In the rows, 128 means zero.
One turn sends every row of this set to another row. A few are shown first. Where does it send the rows asked after them?
j859: [110 136 123 124 137 104 155 125 138 117 111 132 127]
j470: [109 135 126 142 134  93 158 130 152 161 147 163  87]
j506: [109 132 122 108 132 123 155 133 172 156 133 141 113]
j632: [ 95 126 114 166 111 100 150 146 138 145 126 137 125]
j458: [119 120 119 142 124 114 170 109 145 158 141 147 153]
j297: [106 115 117 156 121 110 166 150 127 138 146 121 132]
j604: [121 124 127 133 145 101 172 133 145 155 165 148  93]
j860: [105 115 107 139 149 104 159 110 129 162 138 167 111]
j783: [114 121 127 135 145  87 176 143 156 152 139 120  98]
j731: [112 124 121 146 117 114 163 110 143 159 133 152 152]
j133: [110 127 127 105 133 132 161 138 162 151 142 133 118]
j851: [ 87 129 142 146 121  99 162 153 137 151 125 130 101]
j545: [ 94 134 139 146 122 108 155 141 132 157 147 162  94]
j547: [106 124 140 137 133 116 170 144 125 151 165 147  99]
j352: [113 121 123 144 119 118 167 112 139 157 139 148 154]
j976: [112 135 122 124 138 103 155 124 140 118 112 131 126]
j714: [111 134 124 124 137 105 156 126 136 116 113 130 128]
j430: [ 98 111 118 138 145 118 162 118 111 157 145 160 117]
j428: [113 125  99 161 125  85 155 135 159 149 128 137 119]
j249: [ 98 136 128 113 123 128 148 137 165 156 127 146 114]
j834: [ 99 131 133 110 123 136 154 142 154 152 135 138 119]
j544: [ 99 131 128 145 131  83 161 142 158 157 121 134  94]
j732: [124 113 103 151 136  95 171 139 149 142 149 120 126]
j139: [117 123 117 145 122 111 166 107 149 160 135 151 150]
j268: [113 134 122 123 139 104 157 125 138 117 114 129 127]
j310: [ 95 117 114 143 141 111 154 115 119 161 135 169 113]
j753: [109 109 111 134 154 111 167 113 121 158 148 158 115]
j877: [101 118 141 137 135 103 177 154 134 146 143 115 106]

j139 turns into j458
j632 turns into j428
Now these:
j783 turns into j877
j834 turns into j249
j310 turns into j860
j714 turns into j859
j547 turns into j545

One turn sends every row of this set to another row. A few are shown first. Where does it send the rows asked after them?
j48: [147 117 145 158 114 138 140  84 120 123 130 130 113  81 124 123 119]
j200: [ 87 103 142 111 133 141 110  94 140 122 146 140 111 108  95 108 123]
j411: [108 125 124 137 123 137  96 104 129 133 152 143 108 108 107  98 124]
j836: [ 86 116 173 125 139 146 115  91 129 135 148 142 113 102 109 122 100]
j625: [ 89 111 167 120 138 141 119  88 127 138 146 148 111  98 105 122  96]
j719: [129 133 142 119 112 126 127  88 126 117 116  95 117 113 101 126 118]
j984: [136 120 163 120 123 134 152  80 135 129 120 134 100  80 124 123 105]
j205: [109 129 149 154 128 132 113  99 127 145 160 151 114 106 114 124 100]
j899: [104 118 125 145 123 135 106 101 137 127 158 141 118 117 102 110 131]
j739: [143  98 137 102 133 144 139  97 140 109 123 129  91  96 112 117 113]
j236: [107 122 158 154 113 135 113  99 142 139 163 130 115 117 112 134 109]
j244: [144 119 145 153 119 135 145  78 119 118 134 128 115  82 124 128 121]
j208: [107 129 152 152 133 142 113 101 120 143 161 149 118 108 113 118  99]
j303: [136 137 141 124 111 115 133 106 127 115 129 105 108 120 114 130 109]
j163: [145  97 126 140 121 150 130  97 126 102 129 127 106  97 114 115 134]
j377: [126 131 142 121 111 123 121  88 128 111 110  98 116 105 105 123 117]
j874: [ 86 110 148 114 132 144 106  96 146 125 148 135 109 110  99 107 125]
j217: [148  98 125 143 120 150 131 101 127 105 130 121 107 101 112 110 130]
j77: [135  96 144 103 130 146 143 100 143 107 121 126  92 102 113 111 116]
j761: [ 84 117 169 121 136 141 115  93 117 130 143 144 111  98 120 117 102]
j653: [ 93 114 168 121 141 144 117  92 131 141 144 146 109 103 108 126  91]
j391: [107 132 146 146 132 140 111 100 109 142 153 151 116 103 119 111 100]
j98: [140 124 149 129 118 123 121 111 117 112 121 109 105 111 119 135  90]
j847: [136 119 160 118 126 129 151  79 139 123 127 132  95  81 124 127 107]
j320: [106 115 124 143 124 133 106 103 133 129 161 146 115 112 100 106 125]
j779: [135  97 142 102 133 148 143  98 138 106 120 133  93  99 116 116 117]
j43: [148  96 125 138 120 147 132 103 126 103 128 127 109  98 116 112 130]
j375: [136 122 160 119 127 136 153  80 135 129 122 139  96  83 125 124 104]
j360: [ 87 103 145 112 137 148 109  94 141 122 141 136 115 114  96 113 122]
j325: [129 116 156 124 119 133 114  95 116 110 109  98 111 102 109 134 100]
j748: [107 123 128 142 127 140 103 106 137 132 161 143 114 117 101 104 124]
j334: [101 114 139 140 119 147 118 105 136 123 157 127 129 134 104 122 124]
j969: [132 117 156 123 118 137 115  93 118 117 115  93 109 106 102 136 102]
j712: [133 120 166 119 125 135 156  81 137 128 123 131  98  86 123 121 103]
j242: [137 139 136 124 111 113 127 105 129 113 121 109 109 114 115 124 107]
j265: [146 122 148 160 116 139 144  81 121 126 132 127 112  85 122 120 117]
j539: [150  99 122 137 126 149 133  95 120 104 131 124 112  97 112 116 127]
j782: [100 112 147 112 131 158 118  99 142 136 143 127 122 130  93 118 106]
j363: [141 121 154 128 117 124 121 111 119 116 128 104 100 113 115 139  94]
j608: [106 121 165 126 125 146 112  93 148 152 148 131 108 113 100 129  92]
j420: [108 124 149 152 129 134 115  97 119 144 161 153 115 101 110 120  98]
j738: [ 86 110 148 112 128 138 100  97 137 120 143 137 103 102 107 104 127]
j68: [146 122 143 157 116 138 141  80 123 125 132 133 109  82 123 124 122]
j385: [136  99 142 100 129 144 144  99 141 109 118 131  96  96 116 112 116]

j625 turns into j200
j363 turns into j969
j43 turns into j48
Now these:
j653 turns into j360
j208 turns into j836
j375 turns into j779
j391 turns into j761
j325 turns into j377
j77 turns into j217
j739 turns into j539
j608 turns into j782

One turn sends every row of this set to another row. A few are shown first. Where does it send the rows asked after them?
j111: [142 115  88 141 147 140 113 122 130 154 127 126 125 115 131 129 117 129
 138 138 125 136 126 133 115 113 129 139 113 132 133 114]
j518: [123 146 133 139 116 134 130 136 118 133 129 126 139 133 136 129 129 113
 118 114 139  98 141 135 135 124 156 127 102 103 127 129]
j498: [128 112 121 134 151 152 133 111 112 110 120 117 131 152 135 139 146 142
 132 124 124 122 144 134 128 124 127 122 123 132 121 152]
j601: [132 116 136 140 122 105  88 144 124 114 137 146 146 140 137 142 130 106
 144 128 130 125 124 136 130 129 117 146 126 122 123 131]
j812: [152 119 103 129 141 117 131 124 131 141 129 133 126 108 121 133 135 132
 143 135 113 132 120 131  99 127  99 114 126 162 135 118]
j685: [138 128 127 128 116  80 101 137 127  98 129 140 142 125 129 135 127 121
 152 135 134 125 116 137 129 133 110 132 118 118 127 119]
j751: [123 140 126 135 145 148 122 131  97  87 134 119 113 140 125 129 132 136
 128 143 136 132 145 137 137 140 131 134 123 120 132 127]
j414: [125 132 141 119 131 112 152 151 151 149 145 144  99 137 126 140 136 135
 125 115 130 105 123 127 122 140 113 106 130 125 128 131]
j584: [113 125 118 137 140 115 151 140 133 157 155 147 103 141 130 119 127 128
 129 131 129 116 129 120 139 118 139 122 129 116 133 112]
j118: [141 114 133 127 126  94 109 120 138 113 130 144 157 127 136 131 132 109
 154 124 111 116 117 127 125 120 109 134 125 130 125 122]
j286: [127 159 152 129 113 113 134 153 121 118 134 129 133 132 126 150 136 114
 114 113 144 106 139 146 125 146 127 110 115 126 120 137]
j505: [134 123 118 106 127 135 138 110 107 129 159 104 130 139 131 130 145 138
 122 125 145 144 126 138 119 140 152 112 128 128 119 138]
j514: [135 134 119 155 127 146 100 152 121 146 114 140 112 119 126 137 120 133
 136 128 132 127 107 145 116 137 138 146 123 130 132 120]
j219: [117 147 135 123 132 117 146 145 150 148 140 140  95 133 129 130 117 134
 129 119 136 108 118 133 134 133 139 124 121 100 128 114]
j191: [129 142 125 121 125 119 101 132 131 139  92 145 114 133 120 123 130 147
 137 139 144 147 130 138 104 135 104 115 145 125 133 130]
j35: [125 135 127 128 129 141  93 130 137 152  93 148 122 131 127 117 120 133
 128 133 134 141 133 128 117 130 115 128 149 126 130 127]
j686: [124 135 114 133 133 110 152 110 115 135 143 125 152 132 133 120 133 109
 127 126 127 111 151 127 133 106 145 114 108 125 126 118]
j240: [124 146 138 132 135 132 136 130 111  87 115 130 126 120 121 122 123 135
 125 134 119 117 126 128 152 152 127 120 144 147 122 114]
j954: [132 144 125 123 125  87 156 131 115 118 144 125 143 128 123 138 143 116
 123 129 135 116 149 136 124 129 116  93 117 146 123 128]
j176: [146 149 127 131 128 117 117 147 131 126 115 136 110 109 116 147 126 139
 141 130 131 131 104 154  99 149 107 123 125 145 130 118]
j833: [137 125 132 102 121 132 144 111 123 132 144 109 140 129 131 134 142 137
 118 111 133 130 113 133 124 150 146 103 140 143 110 139]
j13: [127 136 132 116 121 141 133 121  98 123 162 117 128 132 128 117 140 127
 121 128 138 140 118 133 130 148 162 122 139 131 124 120]
j155: [134 129 121 117 144 126 146 104 135 101  99 112 138 125 129 136 124 150
 130 122 121 114 128 133 142 136 121 108 129 139 109 134]
j405: [131 138 125 119 136 123 111 117 129 140 106 150 120 130 120 111 136 132
 143 142 125 148 135 127  99 125  99 116 150 138 139 121]
j591: [123 126 115 115 148 102 155 138 145 149 161 134 101 139 127 136 129 132
 126 132 136 125 140 127 124 123 113 108 123 122 128 123]
j27: [132 132 110 119 132 135 102 117 136 145 102 141 122 122 124 102 122 136
 135 143 130 143 140 118 113 122 109 122 137 120 142 116]
j503: [143 107 116 127 123 105  94 128 138 115 130 130 150 130 139 135 127 119
 147 127 131 119 128 128 128 120 115 139 105 105 128 132]
j701: [134 144 134 103 114 132 139 119 117 119 144 111 130 116 126 121 128 136
 118 120 138 130 108 134 134 158 157 111 137 130 116 118]

j751 turns into j240
j505 turns into j13
Now these:
j514 turns into j176
j191 turns into j405
j286 turns into j954
j601 turns into j685
j414 turns into j591

